In the data rows, the value 128 means zero.
Some points, one per row:
[105 138 128 118 103 112 147  93 124 105 143 154 144 147 162  87 131 153
 163 117 153 146 148 116]
[105 134 126 114 102 112 141 100 113  97 146 144 148 152 148  92 119 155
 156 135 139 138 143 121]
[106 132 126 116 100 112 140 101 112  99 144 145 147 153 148  95 120 154
 153 135 138 137 140 118]
[106 132 122 116 101 105 137 108 116 108 142 151 147 152 150 103 121 155
 158 138 147 140 137 115]
[105 125 118 116 101 106 139 107 116 107 140 150 144 149 154 106 127 149
 158 132 145 139 143 112]
[104 124 120 116 101 104 139 106 120 107 138 150 143 147 154 107 127 149
 155 137 143 139 141 109]
[105 119 116 117 101 105 142 107 124 110 138 144 138 145 157 109 137 147
 154 126 143 141 148 104]
[103 123 118 115 102 105 143 106 120 104 139 150 142 149 157 108 131 149
 156 127 143 143 146 105]
[106 122 117 118 102 104 145 105 121 109 137 148 141 139 164 110 138 146
 156 125 146 138 143 108]
[108 126 120 123 103 105 150  92 125 104 139 149 141 139 169  96 144 148
 156 110 150 144 151 110]
[114 141 131 115 113 115 138  97 125 112 141 143 148 145 155  84 125 151
 156 115 150 144 149 122]
[113 126 119 118 106 113 139 132 119 126 133 139 139 135 158 119 128 140
 140 136 132 130 140 117]
[115 109 106 128 103 103 142 115 125 120 140 141 127 130 174 133 156 135
 137 120 141 123 151 100]
[105 135 126 113 101 112 136 102 117  99 147 158 150 163 142  96 113 157
 166 140 150 143 136 118]
[ 92 156 176 156  90 149 212  94 133  75  82 150  96 131  99 103  88 113
 191  89 116 180 105 173]
[103 153 155 134  91 138 168 110 124  99 107 158 129 138 129  99  89 143
 176 118 140 168 123 138]
[104 134 134 114 103 120 139 128 127 122 126 152 137 151 147 104 114 150
 161 135 143 154 138 110]
[126 148 156 133 128 142 174 130 146 122  93 123 104 126  94 114 114  96
 165 111 110 154 110 165]
[107 143 134 110 110 122 139 115 128 119 131 153 139 154 137  90 116 146
 170 127 146 156 141 123]
[132 127 102 119 101 113 122 125 115 112 133 144 159 132 137 129 104 143
 162 154 153 130 133 112]
[138 152 136 125 142 133 139 118 115 130 120 113 135 130  77 105 103 112
 157 139 110 135 103 179]
[127 130 146 131 150 132 102 152 121 161 107 100 128 115 111 149 125 124
 107 166  92 126  94 138]
[129 124 153 130 147 139 109 149 120 149 104  96 124 116 101 149 120 120
 109 159  85 131  88 145]
[124 126 153 129 144 142 114 150 123 147 103 103 121 118 101 147 116 115
 117 152  83 134  88 145]
[122 141 145 116 135 146 140 129 121 127 111 117 118 140  76 117  97 120
 153 128 100 140  92 177]
[144 165 134 123 138 146 143  91 114 109 126 120 137 143  61  76  85 114
 181 110 123 146 112 196]
[139 165 128 107 133 149 125  87 108  99 140 126 146 158  57  68  77 127
 184 111 129 144 114 196]
[144 171 139 135 136 143 148  92 111 114 123 119 138 134  69  77  92 109
 176 121 121 141 110 199]
[132 147 142 126 143 132 144 123 117 137 119 118 128 125  88 111 103 115
 153 137 111 133 100 179]
[127 132 142 142 149 131  90 164 123 179 115 112 129 108 117 165 134 135
  91 172  99 123 101 125]
[122 141 143 128 136 131 147 138 115 148 108 115 124 118  96 132 114 107
 144 148  96 127  93 172]
[117 133 147 128 133 134 139 147 113 151 100 112 116 116  99 146 118 110
 132 156  86 127  87 169]
[117 133 145 120 138 139 130 148 113 153 105 114 117 122  97 141 116 118
 129 150  86 126  87 170]
[112 151 153 129 119 152 160 110 112 104  99 125 112 140  69 105  85 115
 167 121  97 143  88 195]
[129 171 143 126 115 152 146  90 107  87 118 133 135 156  60  72  68 126
 188 117 123 154 107 196]
[128 133 135 118 147 124 128 144 123 157 111 108 131 120 107 131 121 116
 134 149 105 132 109 148]
[136 132 130 117 147 128 116 139 118 156 120 100 143 121 105 127 120 119
 131 150 105 128 112 146]
[159 111 155 157 169 156  62 147 117 147 120  81 139  92 120 166 122 121
  59 165  97 107 101 121]
[135 122 133 100 143 150  88 135 121 127 126 101 145 139  98 117 102 140
 127 135 108 143 117 133]
[126 139 113  80 137 130 100 100 125 112 156 130 143 189  85  67 114 146
 168 109 142 153 143 140]
[133 129 139 126 150 132  91 148 123 165 115 101 134 114 116 143 127 133
 103 156 106 127 107 128]
[111 145 160 148 109 134 187 122 139 124  86 135 110 110 124 121 120 106
 167 109 118 167 117 148]
[120 152 160 151 118 136 189 124 145 125  90 129 106 107 113 122 122  95
 169 106 113 167 112 154]
[120 140 156 136 125 129 172 134 142 139  94 126 112 114 118 125 123 106
 162 117 116 159 112 143]
[127 119 112 137 127 105 130 109 136 137 136 117 129 110 168 116 172 129
 115 100 139 132 163 102]
[106 114 108 145 100  96 150 106 128 128 129 141 127 115 175 131 167 135
 136 112 144 137 155  97]
[108 110  99 140  99  98 146 123 131 134 131 150 121 124 173 145 166 134
 138 118 145 131 152  93]
[113 112 100 139 100 101 143 116 130 131 135 151 122 122 176 140 167 132
 136 111 148 130 153  91]
[112 113 103 145 104  97 149 110 131 133 134 142 119 112 178 137 178 130
 133 101 143 130 157  98]
[110 111 103 138  99  99 146 109 129 126 135 147 123 124 178 135 166 133
 139 111 144 131 151  96]
[109 125 120 124 104 108 142 113 116 119 136 142 143 136 152 112 131 142
 149 136 137 133 137 121]
[112 127 120 122 101 109 144 117 117 118 134 139 142 131 161 110 131 145
 144 133 135 131 142 121]
[120 118 115 121 112 111 142 135 122 134 131 129 134 117 164 127 145 130
 126 130 130 121 147 116]
[143 108 103 134 128 112 131 125 132 133 142 111 125 108 165 139 166 116
 105 111 137 102 158 110]
[120 143 136 108 123 131 129 117 141 116 123 137 127 160 108  96 112 135
 167 115 138 162 131 125]
[122 128 120  86 140 123 103 126 137 133 142 129 130 174 104  99 123 142
 155 120 137 155 139 112]
[107 128 124  87 119 116 120 127 127 118 149 151 141 177 131  97 115 160
 151 137 142 146 139 107]
10 more points follow, each with its number after it:
[109 154 156 112 106 155 155 107 139  86 115 153 121 166  92  85  81 141
 183  98 139 175 121 145] 0
[118 124 124  82 137 122  98 122 138 130 150 133 138 176 124  93 124 158
 144 121 142 149 145 100] 1
[130 129 119  84 148 123  93 124 144 147 147 116 135 161 135  93 143 149
 133 110 138 142 154 104] 2
[153 116 132 115 167 132 100 137 146 149 158 102 131 123 146 124 163 132
  68 109 131 113 161  95] 3
[123 129 119  91 136 113 100  93 143 118 161 130 145 172 144  72 148 160
 145 101 155 149 163  97] 4
[116 147 125  90 131 114 100  70 151 102 167 155 148 194 145  51 140 174
 172  85 179 164 166  89] 5
[115 125 105 127  97 108 144  88 140  96 156 174 126 158 174 116 149 151
 161  95 177 132 152  96] 6
[128 111  99 142 107 102 151  91 134 114 146 137 124 114 190 123 177 129
 130  85 154 116 167 105] 7
[135 113 110 136 128 110 120 135 134 143 133 111 133 103 164 136 164 125
  94 125 128 120 156  94] 8
[145 111  80 162  96 120 160 138 124 138 130 143 110  83 179 178 167 102
 118 103 151  93 158 125] 9
Which three of these numbered points are nearest to each point below, ignoring the 2 directions in which the first points spread most? Their numbers follow each, nearest first.
[157 115 131 125 170 130  95 141 149 149 164 100 136 111 153 134 172 131
  48 115 132 113 167  82] > 3 4 8
[172 121 134 150 182 151  96 154 158 146 179 119 126 103 145 159 177 118
  10 108 148  88 178  80] > 3 8 6
[108 180 171 170  90 130 216  55 134  80 106 158 127 119 146  58 117 118
 199  70 149 175 137 169] > 7 8 9
[125 121 109 114 116 114 134 100 141 106 162 166 123 170 157 115 146 154
 147 103 171 122 148  99] > 6 0 8
[136 111  89 115 110 111 128 116 136 107 166 165 128 157 162 139 146 143
 141 116 171 104 149 101] > 6 8 0
[125 119 154 141 150 140 107 165 127 159  99 110 116 105 107 169 123 119
  95 156  93 135  90 129] > 0 6 8
[144 114 129 120 169 126  89 145 151 157 166 113 135 118 151 138 177 135
  47 114 132 115 167  79] > 3 4 2
[151 111 116 107 166 124  89 137 151 146 170 105 133 129 153 129 178 135
  60 105 137 101 170  83] > 3 4 2
[123 113 115  98 143 110 105 133 132 141 133 118 132 153 116 120 130 141
 144 136 134 144 135 105] > 1 2 4
[122 166 156 153 111 146 185  80 112  89 100 130 119 126  76  83  88 105
 189 103 114 153 101 207] > 7 8 6
[222 120  40 147 129 150 138 127 144 106 187 157 107 106 171 184 165  85
 101  71 209   0 180 154] > 9 7 6
[183 120  69 140 126 133 132 143 139 126 168 152 115 113 156 175 150 108
 102 104 178  47 158 130] > 9 6 7
[126 117 150 148 154 140  90 163 129 166 104 111 119 103 112 175 126 126
  77 161  95 127  95 117] > 0 6 8
[135 114  98  89 130 111 105 123 135 113 169 145 138 176 143 110 137 155
 138 131 157 117 151  95] > 1 2 4
[134 110  98 136 123 106 137 110 127 129 134 110 128 106 163 127 163 120
 124 100 137 119 159 116] > 7 8 6
[112 128 117  90 126 133 103 122 103 130 141 129 145 150 110 104 106 149
 143 136 119 127 122 156] > 1 2 4
[167 108 114 117 160 135 104 143 147 130 172 109 125 122 162 138 168 127
  55 103 135  85 166 100] > 3 8 4
[130 132 111 103 137 125 104  71 118  95 146 113 154 152 103  67 112 140
 161  96 145 144 147 144] > 4 2 3
[102 128 163 158 108 142 183 131 136 124  77 131  96  96 131 140 132  96
 147 101 103 162 114 148] > 7 0 9
[130 127 131  93 153 133 108 141 145 151 123 117 114 154  98 111 124 129
 145 118 126 147 123 127] > 2 1 4
[167 113 117 131 163 127 107 130 150 131 162 104 127 119 153 135 166 124
  68 101 145  92 166  98] > 3 8 7
[123 149 119 107 114 124 111 100  98 109 150 141 164 157 114  83  92 156
 165 149 143 135 129 147] > 1 4 8
[143 113 115 121 148 113 125 136 132 143 136 106 129 118 136 136 143 126
 106 128 130 109 139 115] > 8 6 7
[189 117  75 130 133 140 131 139 150 122 169 152  97 133 162 164 158 105
 107  88 182  41 159 134] > 9 6 7
[149 104 127 125 163 120 102 135 139 135 158  97 138 114 145 135 160 132
  57 121 122 114 155  86] > 3 8 4
Now 10 new points, numbered from 0 again:
[162 112  88 136 134 125 132 131 136 134 148 117 118 107 155 150 161 109
 107 100 149  84 165 119] 0
[130 120 131 117 151 117 131 136 134 150 120 107 125 122 122 127 132 122
 129 129 124 134 123 126] 1
[110 118 127 129 118 108 136 128 128 136 112 124 131 123 141 123 131 129
 147 131 130 150 135 110] 2
[125 152 149 132 118 136 158 110 143 110 102 131 120 144  95 101 105 118
 183 109 134 173 122 142] 3
[117 118 116 122 117 104 132 112 129 127 133 127 136 126 157 111 151 136
 135 116 138 138 155 102] 4
[125 134 138  95 141 138 125 142 140 139 123 129 120 151  99 114 113 132
 150 121 124 152 121 133] 5
[118 149 159 133 114 150 166 124 139  99  91 128 107 136  98 108 102 105
 166 109 112 165 116 155] 6
[108 143 165 141 106 148 177 126 132 102  84 129 105 124 106 117 104 104
 161 113 103 158 108 161] 7
[126 129 143 126 144 132 131 154 132 161 103 109 117 117 109 146 129 112
 125 148  98 133 100 146] 8
[116 131 139 116 131 137 139 141 128 140 100 118 118 129 104 128 112 117
 146 130 110 147 109 151] 9
Which three of these numbered points are nearest to each point below, ignoring the 2 directions in which the first points spread most? Their numbers follow each, nearest first.
[118 131 134  95 135 131 124 142 137 140 129 132 123 156 110 112 118 133
 149 124 125 154 127 126] > 5 1 9
[125 123 161 130 145 144 154 165 142 146  89 108 104 109  91 156 113  94
 129 134  94 147  92 147] > 6 7 9
[132 123 166 143 151 147 146 170 141 151  88 105 106  97  95 168 117  91
 112 150  85 143  84 143] > 6 7 3
[112 124 110 151 119 124 130 168 148 154  85 123 114  88 155 145 134 117
 115 156 125 139 121 112] > 2 6 9
[136 109 112 110 149 110 116 129 132 143 138 108 126 131 133 127 145 127
 120 123 131 116 144 116] > 1 4 5
[118 129 127  87 138 129 118 138 140 143 136 134 124 161 112 103 130 134
 151 119 127 149 133 123] > 5 1 9
[104 130 129 117 101 110 150  93 115  94 146 135 147 154 151  88 130 151
 152 123 137 140 155 118] > 4 1 2
[126 144 144 135 119 128 159 111 139 119 104 131 126 129 111 103 113 118
 174 113 137 167 126 136] > 3 2 8
[146 106 121 130 151 128 117 147 141 140 138 115 121 115 137 153 144 120
  82 123 130 102 137 108] > 1 4 0
[136 127 135 135 164 136 120 162 149 171 124 130 117 107 127 161 145 112
  92 125 136 115 132 122] > 1 8 5
[116 127 152 141 130 130 167 138 143 145  94 121 109 104 125 141 132 104
 145 120 111 154 115 134] > 6 7 3
[206 118  58 135 139 143 126 129 143 108 177 130 111 122 155 160 162  91
  95  83 185  25 179 140] > 0 1 4
[173 114  78 124 134 130 133 124 149 114 182 161 100 143 176 157 174 115
 105  83 183  47 161 123] > 0 1 4
[137 124 145 164 162 137 112 170 148 175 113 125 116  90 124 183 145 108
  69 148 121 122 118 105] > 3 6 8
[112 165 155 150  96 136 174  88 107  92 110 144 138 131 107  82  85 129
 185 123 131 157 114 176] > 2 8 4
[121 140 151 107 155 150 133 127 160 108 116 131 125 146  68 135 100 115
 151  98 112 157 117 152] > 5 1 3
[ 92 156 184 178  82 161 246  87 137  73  67 147  75 109  98 108 105  86
 198  59 102 190 102 192] > 7 6 3
[115 128 143 135 144 144  82 158 115 174 111 115 124 113 109 162 125 139
  90 165  92 125  95 131] > 9 8 2
[136 117 137 132 159 124 115 150 146 158 121 108 124 107 127 147 140 123
  98 130 127 128 128 106] > 1 4 3
[122 111 128 109 149 127 121 128 139 136 130 118 110 146 125 126 137 131
 122 108 132 130 134 118] > 1 5 4
[112 124 165 153 122 145 150 162 126 139  75 111 105  95 116 161 125  94
 118 148  79 146  94 144] > 7 6 9
[138 115 100  92 139 112  94 116 138 122 162 130 136 173 132 105 142 145
 134 116 155 123 156  98] > 5 1 4
[133 116 132 148 136 120 127 149 136 151 114 113 129  94 140 155 140 119
  99 141 125 133 133  99] > 3 2 4
[112 118 113 120 106 102 144  92 128 111 147 140 139 137 176 103 154 149
 148 106 146 136 156 103] > 4 1 8
[135 129 114 172 129 124  96 169 144 167 120 145 126  84 158 188 161 125
  62 152 138 107 137  84] > 3 8 6
